Here are some points, one per row:
[ 0.23  0.3  -0.64 -0.17 -2.71 -0.06 -0.02  1.3  -0.86 -2.67 -0.33  1.39  0.04 -1.28 -1.17  0.84 -0.08  0.04  0.73 -1.32  1.43 -1.44 -0.86 -0.25]
[ 1.25  2.57  0.08 -1.61 -3.09  1.51 -2.79  0.34 -1.35 -1.02 -0.5   1.8   2.15  1.52 -0.55 -0.65 -2.37 -0.62  0.81  0.56  0.77 -0.58 -0.66  1.04]
[ 0.5   0.22 -0.17  0.09 -0.68  0.46 -0.61 -0.75 -1.12 -0.12 -1.66 -0.48  0.12  0.09  0.05  1.29  0.75 -0.17 -0.74 -1.81  0.7   1.43 -1.09 -1.27]
[-1.38 -1.62  0.05  1.91  2.77 -1.47  0.86 -0.06  1.21  0.99 -0.44 -1.87 -1.66 -0.14  0.24  1.06  2.65 -0.32 -2.32  1.28 -1.04 -0.88  0.46 -1.15]
[-0.9   0.04 -0.6  -0.08 -2.17 -0.01 -1.24 -0.64 -0.63 -1.5   0.08  1.87  0.35  0.91  0.53 -0.39  0.12 -0.76  2.31 -0.58  1.84 -0.81  0.08 -1.  ]
[-0.02  0.43 -0.54  0.95 -1.11 -0.54 -0.67 -0.65 -0.24 -1.    0.14 -0.22 -0.34  0.29 -0.35  1.2   1.11  0.02  0.25 -0.49  1.06 -1.78 -0.81 -0.69]
[ 0.07 -0.35  0.58  0.13  0.57  0.16 -0.07  0.33  0.14 -0.26 -0.33  1.35 -0.4  -0.22  0.78 -0.62  0.45  0.93  0.5  -0.13  0.   -1.11  0.17  1.05]
[ 0.13  0.51  0.96  1.01 -1.18 -0.11 -0.63 -2.76  0.93 -1.74 -0.46  0.67 -0.28 -0.64 -0.51 -0.52  1.58 -2.37  2.06 -1.54  2.32 -1.19 -0.34  0.05]
[ 0.    0.47  0.64 -0.59  0.64  0.34  0.13  0.24  0.07  0.37  0.53 -0.3   0.59  0.33  0.8  -0.09 -0.07 -0.28  0.33 -0.04 -0.15  2.09  0.19  0.35]
[ 0.71  0.48  0.95 -0.2  -1.08 -1.    0.4   0.72 -0.22  0.31 -1.31  0.23 -0.36 -0.69  0.62  1.75  0.56  0.81 -0.75  1.29  0.85 -0.12  0.29  0.53]
[ 0.94  0.43  1.55 -0.15  1.43 -0.88 -0.62  0.92 -0.05  1.56  1.13  2.18 -1.61  1.12 -1.97 -0.89  0.51  0.18 -2.03 -0.51  0.93  1.04  1.27  1.42]
[-0.79  1.15  0.72  0.22  0.61 -0.46 -1.35  0.47  0.87  0.8   1.45 -0.21  0.09  0.27  0.48  0.05 -1.53  0.13  0.56  0.75 -0.63 -0.48 -0.58  0.01]
[-0.16 -1.84 -0.35  0.51 -2.34 -0.41  0.07 -0.56  0.54  0.62  0.99  0.78 -1.    2.36  0.35  0.22 -0.66 -1.01  1.8  -1.73  1.34 -0.85 -1.1  -0.43]
[-0.96  0.09  0.44  1.42 -0.16 -0.4   0.03  0.8   0.29 -0.96  0.79  0.07 -0.84 -0.31 -0.46  0.81  0.78  0.12  1.26 -1.55  0.58 -1.32 -0.91 -1.02]
[ 0.03  0.62 -1.24  0.93 -1.26  0.33 -0.33 -0.9   0.93 -1.23 -0.04  0.6  -1.05 -0.09  2.24 -0.91  0.64 -0.27 -0.16 -1.03  1.52 -1.75 -1.18 -1.43]
[-0.44  0.62  0.57  0.74 -0.8  -1.5   0.56  0.63  0.97 -0.1  -0.27 -0.19 -1.99  0.76 -1.44 -1.4   1.18  1.02 -0.02 -1.14  0.58 -0.67  0.18 -0.57]
[-0.13  0.25  1.4  -1.17 -0.86  1.08 -0.32  0.97 -0.06 -0.13  0.84  0.17  1.84 -0.86  1.02 -1.23 -1.26  0.57 -0.67  0.87 -0.82 -0.33  0.03  0.69]
[-0.78 -0.22  1.2   0.57  1.77  0.56 -1.26  0.09  1.61  0.47  1.51 -0.63 -0.79  0.16  2.06  0.11 -0.61  0.27 -2.42  1.16 -1.06 -0.78  0.48  0.1 ]
[-0.08 -2.64 -2.97 -0.25 -0.44 -0.29 -0.08  0.51 -2.    2.49 -1.42 -1.98  2.69  0.46 -0.68  0.55 -2.23 -0.59 -0.21 -0.93 -0.65  1.8   2.61  1.85]
[ 0.87  0.81  0.31 -1.24 -0.3  -0.13  1.44  0.4  -0.5   0.46 -0.17  1.01  0.66  0.18 -0.6  -0.26 -1.07  0.58 -0.58 -0.65 -1.21  0.66  0.28  0.21]
[-1.01  0.09 -1.93  1.81  2.19 -0.96  0.98  0.14  1.    1.44 -0.39 -0.59 -0.26  0.93 -0.21 -0.14  0.83 -0.52 -0.34  0.58 -0.19  1.02  0.02 -1.37]
[ 0.18  0.04 -1.2  -2.69  0.96  1.62 -0.66 -0.01 -0.48  1.12  0.4   0.68  2.46 -0.43 -0.76 -2.81 -1.89  1.1  -0.96  1.13 -2.05  4.21 -0.86  1.99]
[ 1.56 -0.48 -0.49  0.08 -0.31  0.14  0.24 -0.59  0.93 -2.47  0.11 -1.83 -0.19  0.29  0.08  0.81  0.58 -0.25  0.93 -0.75  0.96 -1.29 -1.2   0.22]
[ 1.09  1.49 -0.51 -0.04 -0.92  0.67  1.44  0.21  0.18  1.23 -1.05 -0.31  0.01 -0.1  -0.28  0.41 -1.14 -0.5   0.38 -0.84 -0.54  0.87  0.06  0.59]
[-2.62 -1.48 -1.75  1.93  0.93 -0.77  2.06  1.63 -0.16  0.15 -0.3  -2.73 -0.96 -0.92  0.59  1.01  1.85  0.45 -1.14  0.3  -0.17  1.04  1.22 -0.18]
[-0.16  0.75  0.85  0.21 -0.3   1.62 -0.11 -0.04 -0.99 -0.65 -0.25  0.93  1.07 -0.98 -1.38  0.25 -0.42  0.62  0.05 -0.18 -1.6   0.9   0.09  0.43]
[ 0.06 -1.15  1.61  1.79  1.71 -1.39  1.5  -1.07  1.94  0.82 -0.39  0.3  -1.22 -0.35  0.77 -0.94  1.16  0.06 -0.94  0.78 -0.81  0.66  1.21 -1.66]
[-0.43 -1.42 -0.31 -0.83  2.4   0.08  0.7   0.4  -1.02 -0.8   0.07 -2.3  -0.61 -0.01 -0.52  0.35  0.58  0.81 -1.25  1.66 -0.39  1.25  0.22  0.39]
[-0.16  0.21 -0.5   0.76  1.67 -1.21  0.49 -0.78 -0.29 -0.44  2.14 -0.65 -1.07 -0.36  0.67 -0.49  0.4   0.32 -0.14  1.96 -0.72 -0.04  0.69 -1.32]
[-0.38 -0.96  0.2   1.25  0.91  0.6  -0.03 -0.68  1.38  1.83 -0.26  0.38  0.58 -0.77 -1.02  0.44  1.14 -0.04 -0.98  0.25 -0.48 -0.19  0.05 -1.39]
[ 1.24  1.27  0.34 -1.43 -2.69  0.93 -1.55  0.59 -0.6  -0.16  0.29  1.13  0.71  0.97 -0.29 -1.21 -2.28 -1.24  2.14 -0.17 -0.5   0.6  -0.64  0.65]
[ 1.78  0.08  0.51 -1.87  0.15  0.34  0.43 -1.81  0.28 -1.91 -0.21 -0.55 -0.71  0.05 -0.74  0.12  0.89 -0.62  2.24 -1.52  1.64 -1.67 -0.04  1.76]
[-0.6  -0.34  1.05  1.09  2.05 -0.33  0.1   0.1   0.64  0.68 -0.29 -1.   -0.2  -0.81  0.58  2.31  1.33  1.89 -1.64  1.91 -0.78 -0.86  0.17 -0.97]
[-0.15 -0.56 -0.62 -0.32  0.47 -0.69  0.81 -0.17 -2.64  0.61 -0.03 -0.94  0.25  0.67 -0.21 -0.12 -0.83 -0.55  0.54 -0.1  -0.48  0.3  -0.83  1.4 ]
[ 0.72 -0.19 -0.55 -1.06  0.98  1.15 -0.18 -0.69 -1.69  1.58 -0.81 -0.22 -0.09 -0.64 -0.31  0.12 -0.95 -0.91 -0.39  0.   -0.58  0.47  0.05  1.71]
[-0.76  0.17  0.75 -2.19  1.62  1.11  0.68  1.41  0.35  0.33  0.07  0.29  1.21 -1.04  1.16 -0.27 -0.11  1.55  0.64  3.24 -1.86  0.64  1.49 -1.21]
[ 0.57  0.15 -0.38 -1.51 -1.41 -0.08 -0.4  -0.03  0.64 -0.69  0.36  1.2   0.8  -0.72  0.44 -0.77 -1.59 -0.46  0.16 -0.71  0.2  -0.87 -0.22 -0.53]
Along one direction, these points spread out more than along any other. Take the direction at right angles to it along which they spread out most. Then take the direction at right angles to both along which they spread out most. Go by this last direction. Where along it does each point below lie, from 0 to 99? The average is 50, and the first point in the table lies past the average. One standard deviation of the points above along it is 16.
[ 1.78  0.08  0.51 -1.87  0.15  0.34  0.43 -1.81  0.28 -1.91 -0.21 -0.55 -0.71  0.05 -0.74  0.12  0.89 -0.62  2.24 -1.52  1.64 -1.67 -0.04  1.76] 57
[-0.08 -2.64 -2.97 -0.25 -0.44 -0.29 -0.08  0.51 -2.    2.49 -1.42 -1.98  2.69  0.46 -0.68  0.55 -2.23 -0.59 -0.21 -0.93 -0.65  1.8   2.61  1.85] 99
[-0.76  0.17  0.75 -2.19  1.62  1.11  0.68  1.41  0.35  0.33  0.07  0.29  1.21 -1.04  1.16 -0.27 -0.11  1.55  0.64  3.24 -1.86  0.64  1.49 -1.21] 21
[ 0.72 -0.19 -0.55 -1.06  0.98  1.15 -0.18 -0.69 -1.69  1.58 -0.81 -0.22 -0.09 -0.64 -0.31  0.12 -0.95 -0.91 -0.39  0.   -0.58  0.47  0.05  1.71] 64
[ 0.06 -1.15  1.61  1.79  1.71 -1.39  1.5  -1.07  1.94  0.82 -0.39  0.3  -1.22 -0.35  0.77 -0.94  1.16  0.06 -0.94  0.78 -0.81  0.66  1.21 -1.66] 37
[-0.96  0.09  0.44  1.42 -0.16 -0.4   0.03  0.8   0.29 -0.96  0.79  0.07 -0.84 -0.31 -0.46  0.81  0.78  0.12  1.26 -1.55  0.58 -1.32 -0.91 -1.02] 49
[-1.01  0.09 -1.93  1.81  2.19 -0.96  0.98  0.14  1.    1.44 -0.39 -0.59 -0.26  0.93 -0.21 -0.14  0.83 -0.52 -0.34  0.58 -0.19  1.02  0.02 -1.37] 62
[-0.9   0.04 -0.6  -0.08 -2.17 -0.01 -1.24 -0.64 -0.63 -1.5   0.08  1.87  0.35  0.91  0.53 -0.39  0.12 -0.76  2.31 -0.58  1.84 -0.81  0.08 -1.  ] 50
[ 0.13  0.51  0.96  1.01 -1.18 -0.11 -0.63 -2.76  0.93 -1.74 -0.46  0.67 -0.28 -0.64 -0.51 -0.52  1.58 -2.37  2.06 -1.54  2.32 -1.19 -0.34  0.05] 52
[ 1.09  1.49 -0.51 -0.04 -0.92  0.67  1.44  0.21  0.18  1.23 -1.05 -0.31  0.01 -0.1  -0.28  0.41 -1.14 -0.5   0.38 -0.84 -0.54  0.87  0.06  0.59] 62
